In the rows, 128 means zero.
The rows of X fall into 4 groups, which share some directions, and each row is roughly a mix of its group's hidden directions.
X, 117 rows:
[[160 150  88 188 106 101 142  79 144 139 126]
 [146 147 136 153 177  62 153 111 159 112 103]
 [135 117 179 109 198  88 137 139 140 106 107]
 [173 101 167 116 135  95 139 119 173  90  88]
 [151 116 141 109 168  90 125  97 146 124  55]
 [109 114 169  71 139 147 187 145  96 127 131]
 [145 139 106 152 187 129 139  97 187  99 149]
 [150 172 152 169 140  77 139  78 157 131 126]
 [ 89 134  82 191 127 165 138  90 130 112 132]
 [ 81 118 147 134 153 143 146  69 171 110 165]
 [ 84  92  89 100  91 117 116 121 141 125  69]
 [133 157 129 106 108 155 117 180  99  68 162]
 [ 62 135  83 145 124 155 122 145  85 160 139]
 [114  97 102 122  92 179 122 182 113 126 171]
 [ 72 124 137  76 111 160 162 114 143 129 173]
 [ 92 125 148  64 103 156 137 168  90 139 148]
 [188 167 116  93 119  85 119 129 140 170 105]
 [158 103 203  98 119 100 140 105  93 123 127]
 [ 85 150  74 171 137 106 105 133 149 173 116]
 [161 158 128 119 151 108 108 156  55 110  97]
 [151 173 111 149  99  55 110 127 113 156 133]
 [150 168 124 155 180 191 141 133 128 145  98]
 [ 96 176  76 129  90 125 179 152 126 132 116]
 [ 97 123  57 135 142 100  99 118 180 133 118]
 [107 130 163 154  83 172 182 144 104 100 135]
 [104  91 117 147  87 165  89 154 143 180 115]
 [ 77 154 101 105 137 144 164 184 140 105  97]
 [134 127 184  79 146  94 173 137  89 138 134]
 [143  89 138 115  80 122 116 189  87 108 152]
 [120 101 107  93 129 207 123 107 108 147 157]
 [ 83 126 175 116 130  90 156 142 124  78  88]
 [ 81 171  99 115 138 100 110 185 157 113 110]
 [ 96 124 124 150 163  94 139  80 136 145  64]
 [ 87 149  76 138 122 164 175 146 157 105 103]
 [134 107 104 111  55 124 139 152 159 172 103]
 [104 152 156 105 177 121  92  62 112 128 135]
 [116 123  91 133 129 121 107 143 109 218 139]
 [105 127 156 136 105  91 114 129  82 191  90]
 [105 154 103 140 170  97 117 111 110 114  55]
 [195 136 172  85 138  86 117 132 148 140 123]
 [112 129 130 116 106  91  89 145  86 194 102]
 [101 115 156  67 108 161 120 169  86 140 148]
 [160 120 126 129 114  76 108 180 139 188 135]
 [154 133 159  49 155 157 120  99 108 126 127]
 [182 125 137 118 117 129 119 164 148  52 122]
 [104 125 169 132  75 143 148 148  71 151  98]
 [ 94  86 150 111  92  79 133  98 118 138  80]
 [ 92 139  69 151  94 169 110 115 171 121 144]
 [147 133 173  96 111  78 135 106  90 162 167]
 [114 138 126 124 119 117  97 144  86 198  78]
 [123 121 149 148 164 145 106  97 182 142 189]
 [113 101  98  83 111  88  80 127 123 159  86]
 [121 152 154  74 146  92 112  83  80 106 123]
 [137 120  91 159 125 183 175 144 118 110  79]
 [118 159 107 149 156 147  99 122 100 161  57]
 [146 147 143  80 156 158 123 105 112  60 105]
 [ 63 126 117 129 120 154 119  98 102 140  65]
 [162 110 113  67 123 177 122 145 134  77 131]
 [116  85 173  95  91 114 148 104 104 117  78]
 [175  97 133 155 135 110 136  79 185 153 112]
 [141 100 177  84 109 147 144 118  73 152 158]
 [112  94  92 105 128  66 101  99 172 114 131]
 [ 92 164  68 147  98 137 171 115 164 122 130]
 [ 78 118 121 163  89 158 179 125 146  89 117]
 [ 85 143 143 102 152 114 159  63 116  86 121]
 [146 134 156 133 173 122 119  99 166 117 200]
 [155 137 180 107 107 147 125 157  61 154 127]
 [167 130  93 189 137 137 165 117 128 116  77]
 [102 163 173 136 117 130 159 112 126  56 149]
 [178 166 141 116 174  91 148 106 147 106 166]
 [185 109 167  76 160 101 107 103 116 128 126]
 [127  85  97  71 128 111 103 104 156 108  82]
 [168 145 156 105 159  90 140 118 121  85 184]
 [170 110 132 148 121 140  76 183 131 162 163]
 [158 110 152 109 117 113  88 173  73 108 165]
 [ 80 140 103 109 155 175 125  85  85 155 127]
 [157 104 139  76 139 123 114 169 125  79  82]
 [146 138 162 111 109 114 133 178 131  51 130]
 [203 171 110 117 135  91 134 150 136 151 110]
 [140 140 150 112 135  55 118 179 127 122  86]
 [200 174 113 112 139  84 146 147 123 132 109]
 [134 136 127 177 105 167 149  94 154  80 170]
 [114 163 151 175 129 172 156 144  92 165  96]
 [ 82 123 114 169 146 177  95 128 106 150  82]
 [144 148 160 108 151  70 188 138 100 133 110]
 [181 136 111 189 125  91 129  81 134 138 117]
 [120 140 153 176 138 171 191 111 143  92 130]
 [ 94 169 128 125 124 180 136 111  93  81 166]
 [137 130  78 107 147 194 129 138 159  94 100]
 [ 77 142  80 184 125 107 133 125 170 133 145]
 [111 145 144  88 109 115 208 118 102 143 147]
 [ 57  97 120 164 123 181 125 122 124 127 104]
 [ 82 107 143 152 152 161 107 137  67  87 127]
 [190  74  97 130 123 142 110 148 166 118 104]
 [157 182 128 111 174 104  96 100 105 152  94]
 [179 112 134 142 118 130  90 176 151 160 177]
 [ 81 170 159 125 130  73 137 140  99 170 136]
 [119 148 111 147 142 119 122  84 122 213 145]
 [151 135 145 135 163  83  71 175 119 122  94]
 [151 169 141  90 158  99  80  90 109 160 114]
 [ 90 142  80 136 127 172 165 163 149 102  93]
 [ 84 154 144 130  95 133 140 180  98  89 168]
 [ 99 115 119 155 131 158 177  97 168  86  91]
 [170 118 178 121 167  86 167 126  95 129 104]
 [127 129 157 169 111 117 158  77 165 162 171]
 [107 175 149  93 121 120 120 180  81  96 149]
 [175 114 113 192 161 128 135 104 145 109  85]
 [ 92 104 100 141 127 138 160  94 179  87  89]
 [135 116 110  95  91 168 135 161 134  69 169]
 [127 103 158  98 100 151 153  75 112 150 183]
 [ 98 151 134 202 132 140 177 119 150 115 153]
 [ 70  93 143 133 118 163  81 131  78 124 120]
 [193 117 133 180 144 105 151  89 114 131 101]
 [142 121 147 156  82 119 142 180 153  79 164]
 [ 82  90 136 142 119 115 150 111 137 205 134]
 [124 172 130 101 161 110 104  65 132 161  95]
 [160 172  95 159 162 123 177 139 135 117  83]]

In each list below, three rows fit none of the groups, and each other row fits one group, some only roughly. Which are they? Name them in the order they come.
  * Q_898: [157 138 106 160 127 124 202 147 171 101 124]
  * Q_415: [169  70 167 125 105 113 146 147 181 133 126]
  * Q_778: [162 103 138  96  78  93 146 131 168 136 175]
  * Q_445: [ 82 162  99 160 117 175 127 108  94 129 171]
  * Q_942: [ 71 118 136  85 105 120 103  96  84 127  90]
  * Q_585: [ 86 180 112 122 119 114 113 137  83 181 100]
  * Q_717: [103 165 116 158 193 143 140  90 116 116  89]
  * Q_562: [169 120 159 124 148 112 118 141 134 101 208]
  * Q_730: [183 122 159 136  86  85 135 166 158 127 100]
  * Q_346: [ 98 138 126 127 116  88 105 119 102 200 168]
  * Q_933: [ 81 118 108 107 104 193  90 163 130 117 133]
  * Q_909: [186 163 111 139 148 115 109 173  90 142  93]
  * Q_105: [103  67 138 128  86 152 100 160 140 133 174]
  Q_585 Q_730 Q_346
  * Q_183: [ 96 167 141 119 150 126 138 147 111  66 184]
  * Q_119: [120 128  78 156  92 196 165 117 136 119 120]
  * Q_223: [140 124 189 151 161 118 166  78 123 132  92]
  * Q_841: [106 137 142 126 204 137 159  81 128  97 121]
  * Q_973: [154  98 121 126  71 133 105 170 160 176 145]
  * Q_398: [109 129 108 136 137 160 215 110 145 107 111]
  * Q_184: [148 117 118 158 174 134 171 128 158  95  70]
  * Q_344: [159 151 172 130 154 128 149 110 111  58  99]
  * Q_769: [142 107 158 116 125 120  39 143 113 143 152]
  * Q_793: [125 161  71 164 111 114  88 174 138 123  99]
  * Q_918: [183 153 108 103 113  93 144 176  98 114  95]
  Q_183 Q_841 Q_344
  * Q_88: [125 159 172 181 142  91 138 120 103 176 151]
  * Q_355: [156 111  82 179  93 184 114 111 121 130 115]
  * Q_197: [142  94 133 142 106 138 150 141 195 139 187]
  * Q_880: [141  81 162  93 133  85 141  77 150 100 114]
  * Q_953: [124 109 149 125 123 143  47 156  94 163 140]
  * Q_640: [140  95 155 113 121 125 168  90 157  61 146]
  * Q_434: [151 175 140 132 199 112 127 103  93 102 121]
  * Q_68: [157 107 109 124 101 153  61 161 128 167 153]
  * Q_879: [138 159 102 138 173 143  93 139 110 190  92]
  * Q_990: [135 132  94 175 157 148 130 177 176 102  99]
  * Q_838: [ 67 126  94 122 130 178 178 151 121 129 106]
  Q_68 Q_990 Q_838
  * Q_712: [171 143 155 122 152  99  95 190 122 152 162]
  * Q_846: [ 67 140 140  90 154 139 135  97  82 167 118]
  * Q_163: [ 69 122 134 141 135 167 110  70 163 151 115]
  * Q_268: [140 115 153 157 165 167 151  96 122  72 166]
  * Q_791: [133 145 160 142 191 141  86  96 124 113 175]
  * Q_658: [147 138  91 152  95 151 184 127 134  89  82]
  * Q_885: [143  65 172 102 136 183 105 120 113 131 137]
  * Q_751: [ 77 129  69 141  79 125 111 159 127 150 105]
  * Q_136: [ 79  97  90 176 136 149 141  89 138 161 107]
  * Q_697: [140  95 112  99 143 130 143  94 181  64 128]
  * Q_226: [140 172 126  91 157  90 159  77 130 112  92]
  * Q_776: [174  95 103 161 110 117 119 168 168  88 103]
  * Q_577: [148 166  99 115 121  96 192 131 130 107  79]
  * Q_752: [181  85 183 131 146 144 134 107  85 140 123]
  * Q_289: [ 86 141  98 117 108 148  63 177 145 123 134]
  Q_712 Q_268 Q_658
  * Q_490: [ 98 136 128  95 127 139 109 174 156 133 202]
  * Q_337: [168 172 129  90 137  92 109 133  74 130  94]
  * Q_521: [153 182 154 143 122  98 124 156 128  66 156]
  * Q_160: [160  97 165 101 118 154  95 160 116 135 188]
  * Q_78: [168 117 100 201 111 117 131 115 178 127 126]
  * Q_939: [ 58 141 153 148 125  74 156 141 109 121 106]
  * Q_822: [148  99 160 135 146 116 136  51 146 138 169]
  * Q_968: [107 146  95 155 129 148 127 111 167 180  70]
  * Q_9: [111 100 169  77 129 164 182 114 104 132 149]
  * Q_62: [167 142 139  87 128 148  96 170  74 162 123]
  * Q_199: [145 112 112  93 162 160 126  99 152 111  58]
  * Q_946: [113 141 115 122 176 129 154  94 184  73 134]
  Q_490 Q_160 Q_946
  * Q_789: [189  94 109 135 133 172 122  84 169 125 134]
  * Q_865: [177  73 150  91 151 144 118 163 124  93 110]
  * Q_8: [111 121 172 164  85  91 160 149 159 137 167]
  * Q_61: [ 85  75 127 158  93 168 126 167 102 110 128]
  * Q_646: [149 162 114 144 143 150 120  63 128 176 166]
  * Q_214: [192 165 127  85 129  80 118 131  96 131 118]
  * Q_590: [113 117 141  89  98 128 126 198 107 161 167]
  * Q_233: [147 130 153 163 129 133 156  64 173  88 133]
  * Q_373: [115 173 132 101 147 111 121 187 118  70 148]
  * Q_636: [133 113 146 148 169 146 172  83 171  92  99]
  * Q_436: [129 120 109 182 127 152 146  85 160  69 112]
  * Q_670: [137 130 165  94 120  91  62 148 104 154 157]
  * Q_431: [149 106  91 140  90 119  58 155 157 109 117]
  * Q_284: [100 137 156 164 142 117 161  95 125 161  63]
  Q_865 Q_373 Q_431
  * Q_815: [134 136 128 128 128 135  54 139  94 183  96]
  * Q_818: [156  78 131 145  92 129 140 174 180  96 136]
  * Q_341: [109 101  78 134  93 173  80 142 138 101 102]
  * Q_124: [142 153 136 177 177 168 171 105 153 106 114]
  * Q_981: [137 138 129 114 109 136 202 152  72 139 100]
  * Q_998: [170  76  96 114 119 115 117 144 184 164 142]
  * Q_710: [120 176 120 136 147  47 143 123 161 126 124]
  * Q_543: [ 79  81 153 101 124 177  94 122 115 103 152]
  * Q_339: [105  93 165  87 139 139 152 120 131  71  84]
  * Q_606: [ 80  96 113 145  86 117 165 109 166  84 127]
  * Q_50: [104 158  73 146 126 183 117 166 128 152  99]
  * Q_537: [145  99 156 129 121 175 153  83 159  73 136]
  * Q_334: [121 114  68 100 151 153 110 113 177 112  84]
  * Q_954: [148  95 152 138 121  57 137 139 170 137  89]
  Q_341 Q_998 Q_543
  * Q_551: [129 169 117 155 114  77 111 195 114 104 124]
  * Q_798: [133 117 116  75 109 150  95 152  93 155  71]
  * Q_845: [186 134 126  90  86  89 112 153 144 166 140]
  * Q_28: [ 83 175 127 106 155 107 112 139  71 157 106]
  * Q_667: [130 116 180 139  96 134 175 125 121  78 173]
  * Q_467: [134 144 129 127 158 127 123  34 115 106 121]
  * Q_194: [ 95 135 144 161 183 170  77  98 128 136 132]
  * Q_550: [163 176 118  98 151  86 174  98 153 124 108]
  * Q_614: [173 154 126 107 134 102  74 158  83 155 106]
  * Q_470: [191 160 175 120 156  77 136 121 130 131 128]
  * Q_161: [183 143 116 102 143 110  96 170 127  81  93]
  * Q_107: [142  82  79 144 115 181 115 152 142  85 114]
  * Q_85: [116 202 137 135 117 122 121 147  98  83 168]
  * Q_178: [156  66 130 153  89 142 155 135 148  79 148]
  Q_467 Q_470 Q_178
  * Q_707: [ 93 171  92 143 132 113 155 123 196 144 106]
  * Q_248: [130 150 127 110 147 112  79 116  63 140  78]
  * Q_350: [157 136 142  67 109  79 134 132  82  98 145]
  * Q_331: [121 134 118 190 100  97 135 159 145  67 121]
  * Q_430: [167 105 126 130 122 191 128  85 153  94 163]
  * Q_55: [171 106  96 176 134 111 162 131 129 116  68]
  * Q_610: [145 170 147 127 186 116 130  73 160 131 157]
  * Q_23: [179 131 138  72  99  77 115 149 105 126 148]
  * Q_41: [161 184 128 125 191 104 143  88 138 119 120]
  * Q_594: [178 111 150 165 173  87 116  86 147 119 113]
  * Q_623: [114 139 107 175 131 143 148 113 146  48 109]
  * Q_475: [131 152  75 139 146 100  84 172  98 160 107]
  * Q_805: [128 141  63 184 119 153 137 124 157 107  91]
  * Q_231: [121 112 151 104 107 105 164 175 122  90 187]
  * Q_455: [137 149  91 166 137 147 151 130 181 171  84]
  Q_707 Q_55 Q_231
  * Q_746: [141 119 178 146 161 162 125 171  67 130 132]
  * Q_400: [182 135 126 181 131  79  87 101 120 145 124]
  * Q_98: [155 149 128 164 186 129 169 139 125  75 147]
  * Q_276: [157 120  95 120  68 118 151 178 134 154  91]
  * Q_351: [ 80 169 135 115 141 150 135  86  87 166 161]
  * Q_66: [128 173 119 178 112  77 123 145 176 100 126]
  * Q_239: [ 94 120 135  77  80 119  95 104 103 161  92]
  * Q_774: [ 92 137  95 104  78 186 145 162 108 135 130]
  * Q_131: [157  97 170 105 145 136 159  75 142  93  93]
  * Q_840: [154 130 144 161 182 143 136 117 177 124 183]
  * Q_181: [100  80  97 147 142 164 146  70 145 148 106]
  * Q_500: [123 125 148  81  89 124  85 138  86 162 171]
  * Q_512: [148 198 145 148 124  71 133 123 115 125  92]
  Q_746 Q_66 Q_512
  * Q_645: [169 148 116 164 122  88 193  96 114 139 114]
  * Q_578: [135 133 110 148 158 136 179 166 121  99  64]
  * Q_130: [133 168 127 146 173 122 135  53 123 122  95]
  * Q_683: [130 106 199  86 163 100 119 109 122 137 158]
  * Q_876: [ 97 119 134  90 106 134 169 161 151  61 116]
  * Q_944: [153  93 150  54 161 129  98 120 149 113 147]
  * Q_104: [ 99 163 108 161  96 153 121 178  92 165 146]
  * Q_749: [ 89 124 104 102 168 117 112 122  94 167  70]
  * Q_660: [149 167  95  80 116  95  91 163 123 144 164]
  * Q_157: [130  88 150 124 107 135  70 156 122 149 188]
  Q_876 Q_944 Q_660
  * Q_495: [108 124 186 169 112 139 191 105 113 113 120]
  * Q_948: [141 179 183 124 124  69 146 139 128 144 159]
  * Q_191: [ 92 143  64 140 106 109  87 158 136 167 135]
  * Q_425: [ 90 126  91 151  83 127 146 121 195 105 137]
  * Q_955: [155 136 117 143 147 136 137 106 175 141 208]
  * Q_447: [152 100 111 141  77 135 150 186 165 161 136]
  * Q_364: [180 107  99 148 129 121 102  81 155 145 178]
  * Q_626: [109  98 135 194 155 175 131 150 136 102 160]
  * Q_701: [184 113 139 149 159 127 116 163  91 123  71]
  * Q_357: [144 135 195 158 149 115 158  92 105 164 106]
  Q_425 Q_955 Q_364
  * Q_259: [106 138 108  97  89 121 129  95 147 178  69]
  * Q_588: [185 162 148 120 178  99 112 120 134 121 175]
  * Q_438: [161 166 154  59 133 141 113 150 106 107 159]
  * Q_956: [177 148 136 121 189 135 128 121 132  72 158]
  * Q_363: [ 91 138  96 113  66 158 106 116 132 149 176]
  * Q_145: [149 127 191 137 137 101 156  72 162 108 126]
  * Q_235: [106 131 110 129 155 130  47 137 128 151  82]
  * Q_573: [156 132 204 155 138 128 165 101 108 120 157]
  * Q_319: [205 123 125 132 106 152 118 133 166  93 161]
  * Q_456: [141 103 150 139 133 146  56 165 100 144 167]
  * Q_839: [140 145 150  94 144 109  64 122  66 139 121]
  * Q_582: [138 118 118  95  99 191 132 158 101 117  74]
  * Q_429: [127 110 148 129 127 102  66 155  63 117 104]
  * Q_828: [112  82  82 119 145 193 120 100 118 147 108]
  Q_956 Q_235 Q_429
  * Q_371: [ 70 152 108 142 159 151 133  77  97 107  98]
  * Q_315: [ 88 177 151 165  89 128 179 102 119 120 133]
  * Q_740: [ 87  95 100 172 135 176  78 138 127 117 147]
  * Q_258: [ 77  81 156 145 131 113 171 100 151 125  88]
  * Q_534: [ 97 155 111 160 169 142 177 109 115  84  96]
  * Q_97: [102  79 115 133  95 175 145 137 130 167 176]
  * Q_374: [174  96 147 136 171 142 142 140 161  97 181]
  * Q_527: [151  93 119 172 169 164  99 110 162  97  99]
  * Q_261: [ 98 130 119 111 100 147 102 105 140 191  73]
  * Q_941: [157  75 127  63 129 136 114 176 120 143 116]
  * Q_971: [ 68 120 112 166 139 100 144  97 128 176  95]
  * Q_795: [134 165 119 156 161  67 118  97 134 144  79]
  Q_315 Q_740 Q_374
  * Q_592: [106  87 129  93  53 120 160 135 149 121 141]
  * Q_988: [190 147 115 171 145  91 137 170 133 137  95]
  * Q_148: [164 143 133 151 123  59  73 114 122 150 144]
  * Q_642: [109 117  89 101 163 184 108  92  96 140  99]
  * Q_501: [105 117 118 120 114 163  47 174 129 127 128]
  * Q_852: [174 100 164 163 128  78 108 137 175 142 136]
  * Q_641: [117 149  90 138 142 192 126 147 129 145  66]
  * Q_2: [155 100  85  64 140 139 103 128 158  88 125]
  * Q_332: [106 100 145 114 114  96  73 111 160 159 178]
  * Q_187: [173 148 116  98 113  82 171 157 101  92 109]
  Q_988 Q_852 Q_332
